In the rows, 128 means zero.
A state moves one step at a time under one of 7 hidden systems, and each row is a state written as 18 numbers. Each run below is a few steps of one system.
X, run 1, 11 rows:
[[138 137 139 114 102 148  97 121 151 138 142 178 132 165 145 128 108 149]
 [159 126 131 100 108 123 120 101 116  84 133 118 120 130 123 142 159  84]
 [155 156 101 105 153 100 129 151 125 133 149 116 138 114 111 112 138 161]
 [124 166 151 129 121 144 115 140 115 124 159 167 129 127 128 144  90 128]
 [136 125 132 151 114 105 117 108  94  96 150 136 136  97 155 145 142  96]
 [122 119  92 134 127  98 115 121 143 127 170 123 160 121 136 123 127 154]
 [ 90 138 132 117 108 140 128 114 150  95 158 139 138 131 101 135 105 127]
 [113 137 126 142 118 130 148 109 107  97 131 106 138  79 103 127 125 124]
 [101 122 115 164 140 124 146 126 113 152 147 109 158 102 126 127  91 152]
 [ 64 112 139 166 125 136 131 116 132 124 138 128 147 136 144 137 106 117]
 [ 85 100 110 159 108 132 138 103 146 118 105  98 128 116 127 118 143 131]]
R, run 2, 11 rows:
[[ 75 119 121 145 180 117 146 149 162 147 177 105 144 144 116 124  86 126]
 [108 115 110 115  81 173 121 103 176  74 127 156 126 108 129 137 116 135]
 [143 116 108 145  92 110 156 106  69 139 111 118 158  85 118 142 151 150]
 [ 98  97 151 151 176 121 135 130 121 164 107 113 169 146 146 111  97 147]
 [ 92 123 121 154 118 150 103 107 168  99  96 110  92 136 165 122 134 122]
 [128 139 102 152 113 116 169  90 134 139 138  95  85  96 100 138 148 129]
 [129 107 146 111 164 145 186 121 150 143 117 143 143 106  96 122 107 142]
 [128 114 152 104 126 150 114 143 129 116  49 156 128 107 148 122 144 148]
 [143 143 149 153 131  90 105 116 105 176  86 106  91 137 140 112 163 149]
 [145 148 152 138 178 125 141 110 161 145 138 104  79 168 125 103 127 103]
 [145 157 125  84 138 163 150 151 160  90 128 138  75 117 104 142 139  95]]
Z, run 3 (11 x 18):
[[ 94 127 141 124 129 162 136 174 125 128 125 150 126 149 132 143 123  98]
 [117 124 139 129 109 118  93 132 127 100 109 150 131  80 139 127 135 143]
 [150 116 129 125 163 111 139 103 142 149 113 115 141 118 126 102 120 164]
 [121 139 142 115 125 139 137 112 125 153 110 113 119 186 113 135 126 123]
 [109 155 131 152  95 127 131 128 110 120 133 128 100 116 123 137 158 114]
 [145 134 125 144 149 139 141 151 131 128 136 154 115  91 149 118 129 131]
 [149 109 137  97 146 135 114 135 126 128 100 149 147 143 155 133 124 135]
 [127 125 125 110 114  91 113 116 120 140 109 111 138 147 115 127 159 147]
 [131 159 127 142 128 114 135 122 141 146 160 119 103 144 109 106 143 136]
 [155 155 129 130 132 160 133 135 121 102 149 140 109 131 149 133 124  94]
 [148 114 102 109 129 129 128 145 103 114 119 131 144 102 154 161 137 116]]
X, run 4, 11 rows:
[[121 112 161 154 135 106 192 103 102 164 147 161 131  75 107 169 107 125]
 [ 98  92 141 183 141 129 128 145  91 128 145 142 209 145 168  84 140 129]
 [ 84 113 118 153 104 124  60 107 156 124 123  66 119 166 136 120 105 119]
 [100 142 104 114 133 131 178  71 201 105 116 103  70 119  99 138 137 134]
 [122 123  95 110 123 196 211 160 119 134  95 143 157  93  96 129 128 157]
 [114  85 183 153 134 137 110 182  70 190  97 116 158 115 107 127  97 108]
 [113 112 188 185 175  87  87  91 133 158  99 111 106 168 182  88 131 117]
 [131 137  65 118 120 160 139  76 183 116  97 107  94 199 182 130 156 143]
 [140 113  73  57  92 170 181 171 167 134 108 121  86 136  65 166 166 113]
 [168 118 193 102 151 138 138 212 110 163 100 165 118  74  69  85 145 128]
 [199 137 207 150 180 128  67 121  73 162  91 142 145 138 192  93  93 130]]
R, run 5 (11 x 18):
[[129 115 119  82 124 112  65 181 144 103 190 134 147 125 115 161  90  97]
 [135 134 102 102  80  90  92 107 110  91 185 168 188 143 145 150 140 146]
 [119 133  85 139 102 134 130 131  72 128 174 102 222 182 132 120 126 136]
 [ 54 110 115 176 107 155 104 152 108 108 174  95 180 151 135 145  81  90]
 [ 77 107  83 194  84 132 112 108 138  92 191 131 155  74 158 155  92 132]
 [117  64  54 156 100 132 163  69 135 125 155 107 198  84 142 151  96 164]
 [ 55  44  96 148 122 136 170  87 129 114  83  98 208 119 141 141 117 142]
 [ 19 100 117 201 111 134 145  83 138 117  69  91 143  96 138 108 129 167]
 [ 80 111 126 210 124 157 176  36 156 150  81  80  92  76 126 108  92 167]
 [115  80 124 162 169 166 225  58 161 140  52 110  86  62 144 142 112 137]
 [103  76 132 122 169 134 199 119 176 157   4 135  77  67 131 125 171 169]]
U, run 6:
[[ 97 111 157 150 146 104 103 166 115 127 118 137 176 103 127  77 137 158]
 [108 128 168 161 123 127 120 110 150 185 134 127  97 157 101 111  96 139]
 [115 153 114 160 109 139 160  76  96 130 114  82 105 122 131 159 117 119]
 [108 125  67 122 134 143 153 162 137 121 100 102 139 101 130 124 150 158]
 [116  81 139 136 110 146 137 165 153 147 108 164 113 123 122 114 165 120]
 [163 122 178 171 123 132 107 105  97 145 100 129 106 114 147  98 134 114]
 [158 143 127 112 154 116 127  92 125 154  82  70 111 139 116 112 115 160]
 [121 147 102  85 122 124 171 116 147 125 100 119 104 162 105 147 178 135]
 [162 143 108 127 113 149 149 163 119 106 141 163 121 124 142 104 196 117]
 [205 114 148 115 151 155  97 160 126 133 125 130 111 116 146 100 118 102]
 [171 135 164  73 155 103  89  98 125 119  87 115 109 149 139 158 111 110]]
Y, run 7, 11 rows:
[[158 112  92 134 109 128  86 176 134 111 156 118 122 103 143 105 164 114]
 [169 130 139  97 138 130  92 109 147 118 140  94  94 117 106 144  83  96]
 [140 180 129  93 140 125 153  82 118  96 149 150 147 150 133 154 110 142]
 [116 142  95 129  99 101 159 150  88 161 172 144 165 140 104 145 150 154]
 [108  94 146 160 149  96 108 181 117 151 174 128 135 105 128 138 118  88]
 [132 126 115 133 161 124  79 131 145  82 138 117 131  87 179 138  89 118]
 [128 128  76  94 103 133 138  72 152 112 125 105 141 110 124 173  89 163]
 [ 66 110 131 105 106 126 180 122 136 134 146 152 174 146  69 150 118 142]
 [ 70 116 162 158 140 118 115 201  93 135 127 143 183 104 115 101 127 140]
 [119  99 128 180 155 122  88 126 104 145  81  80 130  73 178 122  89 136]
 [108  90  88 124 142 151 156  52 185 115  79 102 122 136 173 157 107 146]]
F, run 8, 11 rows:
[[161 129 118  73 172  99 133 157 133 107 182  90 135 157  93 130 141  73]
 [149 160  79  92  82 186 123 197 141 115 138 166 105 114 117 141 149 138]
 [146 148 138 150  77 129  96  87  99 129 164 160 134  76 137 167  69 144]
 [176 128 111 121 190 110 111 129 101 109 145  82 180  97 155 106  82 134]
 [114 151  53 120 139 173 121 178 142 145 142  78 146 189 145 122 110 136]
 [ 57 152  96 147  87 144 148 119 165  94 207 136 130 137  99 155 106 120]
 [112  96 113 125 136 161 164 116 168  70 144 147 147  30 111 132  86 131]
 [100  77 119 124 153 166 118 152 130 153  73 124 187 100 159 139  57 174]
 [ 38 129 115 170 150  95 120 130 111 148 128 101 201 174 151 104 120 176]
 [ 49 121 104 192 136 143 189  97 172 100 146  89 128 150 117  69 161 120]
 [ 62  71 168 128 132 180 174 108 211 107  89 144  84 120  93 130 116  90]]
H, run 9 (11 x 18):
[[ 96 146 121 151 131 109 132 156 134 124 130 140 103 118 145 122 175 131]
 [154 100 126 121 127 139 137 115 172 120 151 151 116 105 119 111 131 128]
 [156 111 144 102 125 126 119  98 104 113 106 112 157 125 117 129 124 125]
 [121 158 127 129 135 111 120 137 104 166 106 104 128 144 120 126 126 163]
 [119 145 117 148 127 156 149 138 137 153 151 147 110 154 145 135 117 124]
 [135 119 133 135 126 148 131 138 120  94 135 133 117 117 141 132 147  77]
 [138 121 141 108 129  98  97 137 138 117 116 122 114  98 111 123 148 131]
 [148 130 118 104 123 112 131 108 132 149 135 144 146 132 118 134 120 170]
 [135 136 112 144 121 147 149 126  91 146 141 115 160 154 130 122 120 130]
 [106 144 137 153 131 143 107 157 124 126 138 108 107 138 132 118 120  98]
 [117 139 132 118 126 121 116 127 153  96 140 147  96 109 137 152 131 111]]
F, run 10:
[[123 126  95 149  78 174 129 105 137 168  86  79  84 116 109 144 107 149]
 [ 99 132 180 133 170  95 155 124 121 142 167 152 143 138 112 155  93 101]
 [133 122  97 112 142 138 134 154 123  77  95 139 153 107 172 114 177 134]
 [113 100 117 165  84 134 105 112 137 181 120 104 107 138 124 133 117 140]
 [120 132 172 127 158 100 141 116 138 119 164 145 143 145 104 100 127 120]
 [141 138 115 100 125 164 142 129 132  97  78 123 121 121 130 118 154 135]
 [110 125 139 145 107 118 126 117 110 172 114 118 103 127 120 164 113 128]
 [134 125 146 137 158  93 138 134 112 121 154 150 148 127 145 116 151 117]
 [149 115 114 127 110 153 111 133 130 120 106 118 124 134 145 105 154 123]
 [125 138 148 123 113 117 107 114 139 148 138 122 103 147  98 135 115 123]
 [151 153 132 103 148 117 149 123 122 115 132 145 130 120 121 131 142 136]]
U, run 11 (11 x 18):
[[103 125  96  71 143 127 139 162 128 108 110  70 173 130  72 132 120 133]
 [ 81 140 141 131 114 108 119 192 137 142 147 188 101 143 129 149 170 118]
 [164 120 127 191 108 155 115 104 116 139 159 156 124 115 187 117 110 125]
 [140  89 126 113 155 133 121  96 131 119 107  58 155 114 111 125  79 120]
 [ 65 149 144  94 133  89 131 139 144 113 104 132 120 132  93 146 151 143]
 [118 156 114 168  83 139 147 131 124 148 166 184 126 129 136 115 158 160]
 [165  96 114 162 129 176 145 137 105 149 144  93 144 120 134 113  90  99]
 [102 119 146 111 164 119  97 146 126 118  76  78 108 123 131 149 106 103]
 [ 98 139 120 123 108  89 116  96 159 128 105 158 106 124 140 140 166 175]
 [151 110 113 151 102 143 187 100 128 139 158 153 159 127 111  91 157 148]
 [143 139 157 135 150 169 135 176  96 134 119  93 127 128  97  96 109  87]]
Y, run 12, 11 rows:
[[137 178 114 161 135 144 119 151 139 150 157 115  59 129 142 126 117 117]
 [182 149 114 113 137 142 164 121 138 105 149 157  87  84 136 151 137 108]
 [192 118 122  65 126  95 130 129 121 119 148 162 151 127 112 131 163 132]
 [143 126 156 116 106  83  72 131  98 143 179 134 155 169 115 131 126 106]
 [109 167 118 168 136 116 101 127 103 110 201  93 133 145 148 141  97  89]
 [118 168  65 127 155 133 157 141 141 120 178 105 114 100 138 171  87 132]
 [120 118 106  89 131 107 162 140 142 127 157 176 141  75 111 188 115 150]
 [113  75 146 110 115  77 106 136 110 112 153 168 203  87 114 135 130 140]
 [ 90  84 131 148 128 105  70 126 106 124 141  81 202 129 139 121  79 126]
 [ 44 134  98 154 146 150 128 102 141 120 114  68 143 137 146 167  54 137]
 [ 38 134  91 134 129 152 200 126 164 121 102 137 131  88 113 160 105 179]]
H, run 13 (11 x 18):
[[ 95 120 167 157 109 141 133 116 158 137 152 139 125 137  84  84 125 128]
 [138 152 158 129 168 146 123 102 125  80 114 130 133 101 151 116  91 122]
 [133 115  94 125 129 122 120 123 109 150  77  99 119  93 159 173 119 152]
 [ 95  88 111 133 122 108 161 133 144 180 131 141 142 174 125 144 155 136]
 [118 132 141 133 136 168 147 143 150  95 136 147 146 163 123  61 162 120]
 [156 152 167 146 121 148  92  94 128  94  90 111  81  83 128  98 117 122]
 [154 129 136 103 160  86 141  87 119 159  93 116 100 104 138 190 105 137]
 [132 108  87  93 137 131 181 170 108 177 116 147 167 170 132 158 159 150]
 [127 126 151 164 100 166 116 172 121 141 143 154 136 176 125  53 174 116]
 [170 170 178 150 144 125  73  90 145  80 143 116  66 113 148  88 124  91]
 [181 148 102  65 141  96 130  93 122 124 106  95  83  82 122 209 106 123]]
Z, run 14 (11 x 18):
[[127 185 146 144 128 142 146 111  95 103 126 174 141  97 142 119 120 165]
 [173 124 131 145 145 147 121 144  82 174  75 106 136 116 155 114 115 151]
 [116  95 152 135 135  88 111 116 133 177 101 123  97 167 148 153 151 114]
 [101 150 118 128 122 113 135 118 171 101 128 152  96 152 135 103 195 138]
 [183 166 133  93 129 160 145 144 135  95 130 154 102 107 102 100 152 128]
 [185 155 144  90 150 113 130 142  68 135 127 153 146 117 143 170 117 124]
 [138 130  90 135 127  87  95 140  90 174 127 116 150 157 181 151 142 161]
 [144  99 102 150 108 109  97 125 168 155 166 110 105 175 138  96 171 118]
 [145 137 129 104 137 130 139 130 163  61 185 133 108 147 116 115 164  61]
 [152 169  85  68 136 143 135 164 111  65 157 134 152  90 120 169 116 115]
 [159 111  78 113 106 121 108 135  87 166 160 130 193 106 136 168  76 172]]

Which system made each run below?
run 15, 2 rows:
[[135 139 110 116 125 156 139 133 111 123 156 112 132 130 122 166  83 100]
 [106 101  98 151  99 133 128 126 108 130 145 127 165 112 150 158 110 129]]
 : Z
run 16 (2 x 18):
[[124 130 136 141  73 118 123 104 130 157 146 162 141 138 104 110 145 169]
 [156 143 167 140 134 138 141  95 103 108 125 109 133 105 101  95 120 116]]
 : F
run 17, 2 rows:
[[ 78  81 149 170 112 100 140 138 117 210 148 127 159 128  92 128 111 148]
 [120  97 158 166 139 154  98  96 163  76 122 138 149 110 167  68 109 122]]
 : R
run 18 (2 x 18):
[[ 73 104 125 176 138 144 159 132 133 133 124 121 157 107 131 108 116 140]
 [110  96 115 131 143 163 132 158 142 132  75 119 137  99 143 121 119 148]]
 : Y
run 19, 2 rows:
[[111 107 111 140 148 152 131 155 124 118 116 121 190  90 133  95 100 164]
 [114  92 159 125 128 129  98 112 137 168 102  93 136 145  98 122  78 133]]
 : Z
run 20, 2 rows:
[[136 155 129  95 165 157 130 109 107  57 125 121 179 155 163 135 102 100]
 [127 113  67 106  91 126 120 141 101 151  99  61 135  99 100 168 117 145]]
 : Z
run 21, 2 rows:
[[ 87 107 122 133 155  99 167  99 165 152 110 126 129 130 117 131 134 162]
 [ 92 140 134 157  91 169 167 116 133 112 124 144 127 132 102 101 157 130]]
 : U
run 22, 2 rows:
[[153 150 125  92 124 136 167 141 103 190 113 175 132 146 118 174 121 169]
 [152 126 137 169 128 149 143 173  71 155 155 158 151 160 159 105 162 101]]
 : H
run 23 (2 x 18):
[[ 91 119 147 130 118 131 112  87 175 113 101 129  94 153 137 136 128 119]
 [119 140 118 116 142 126 188  88 141 102  97 132 119 108 121 137 154 141]]
 : H
run 24 (2 x 18):
[[114 115 109 140 117  95 121 146  88 162 136  96 143 159 137 148 153 113]
 [ 84 126 138 155 138 123 119 134 167 120 183 127 138 153 117  96 115 115]]
 : R
run 25 (2 x 18):
[[110 144 121 119 101  94 118 105 121 127 142 141 142 126 118 150 133 154]
 [103 107 125 161 119 120 138 127 121 143 174 124 160 118 111 120 112 127]]
 : Y
run 26:
[[ 83 141 115 127  99 143 134 154 146 128 123 120 100 114  89 133 141 132]
 [119 125 152 153 132 131 156 105 134 131 134 173 121  90 139 138 108 138]]
 : F
run 27 (2 x 18):
[[ 97 143 136  97  68 116 140 176 116 119 118 169 125 117  61 132 193 137]
 [157 189 176 156 154  98  94 157  99 138 168 173 127  78 132  82 113 166]]
 : Z
run 28 (2 x 18):
[[137 122 156 146  82 151 151 143  99 146 118 189 154 120 108  92 166 153]
 [176  95 151 152 133 136  80 130 104 144 146  83 143 142 128  85 107  90]]
 : X
run 29:
[[133 138 151 121 169  90 142 133  83 120 149 161 191 139 152 129 137 137]
 [107 164 120 151  85 108  77 127  93 124 159 121 141 165 144 126 138 135]]
 : X
run 30, 2 rows:
[[176 139 118 126 166  97 116 121 192 147 177 136 100 123 125  82 131 163]
 [188 124 112  80  95 179 129  87 111 113 125 109 147 145 114 162  93 106]]
 : H
run 31 (2 x 18):
[[ 89  80 130 140 113  93 112 123 139 205 106 130 124 174 145 161 129 147]
 [ 57 101 142 187 106 150 114 127 171  80 145 144 113 120 146 103 140  93]]
 : Y
run 32 (2 x 18):
[[150 151 122 139 150 141 131 132  89 150 120 119 117 128 176 174  90 116]
 [114 109  98 128 122 117 131 173 119 145 139 130 118 149 154 168 166  96]]
 : H
run 33, 2 rows:
[[105  94 163  88 142 108  77 162 135 151 114 140 128 156 130 180  91 101]
 [128 149 173 127 123  81 122  82 128 109  94 160 109 140 139 106 195 142]]
 : X
run 34:
[[ 74 164 172 113 173 109 123 165  99 142  88 114 120 107 109 162  94 128]
 [ 87 146  98 149  77 134 109 110 144 161 114 161 114 157 161 150 131 185]]
 : U
run 35, 2 rows:
[[113 148 157 142 140 123 116 188 106  94 163 167 115 123 148 121 166  72]
 [173 142 144 145 135 142  70 118 145 132 147 144 107 101 167 114  77 143]]
 : U
run 36:
[[134 140 111 103  97 135 138  91 148 144 121 133 117 175 118 144 137 150]
 [137 143 128 151  95 132 152 128  98 127 154 139 128 132 110 111 169 114]]
 : Z
run 37:
[[129  83 132 138 135 112 103 118 161 135 123 127 133 109 140 108 126 140]
 [118 119 141 105 150 125 143 102 159 112 120 114 135 160 105 110 134 126]]
 : Z
run 38:
[[118 133 127 149 124 197 137 110 158 124 112 146 120 146 155 112  97 136]
 [126 140 108 110  98 169 164 136 114 110  77 121 112 119 108 137 166 122]]
 : Y
run 39 (2 x 18):
[[117 130 125 144 106 122 123 117 103 127  95 139 118  88 151 157 137 137]
 [128  85 119 132 133 111 147  96 153 130 122 111 147 120 120 109 147 139]]
 : Y
run 40 (2 x 18):
[[140  81 129 128  84 140 107  74 123 122 101 102 168 147 121 104 131 135]
 [124 138 118 106 162 112 148 110 148 136 133  59 120 169  84 118 125 118]]
 : X
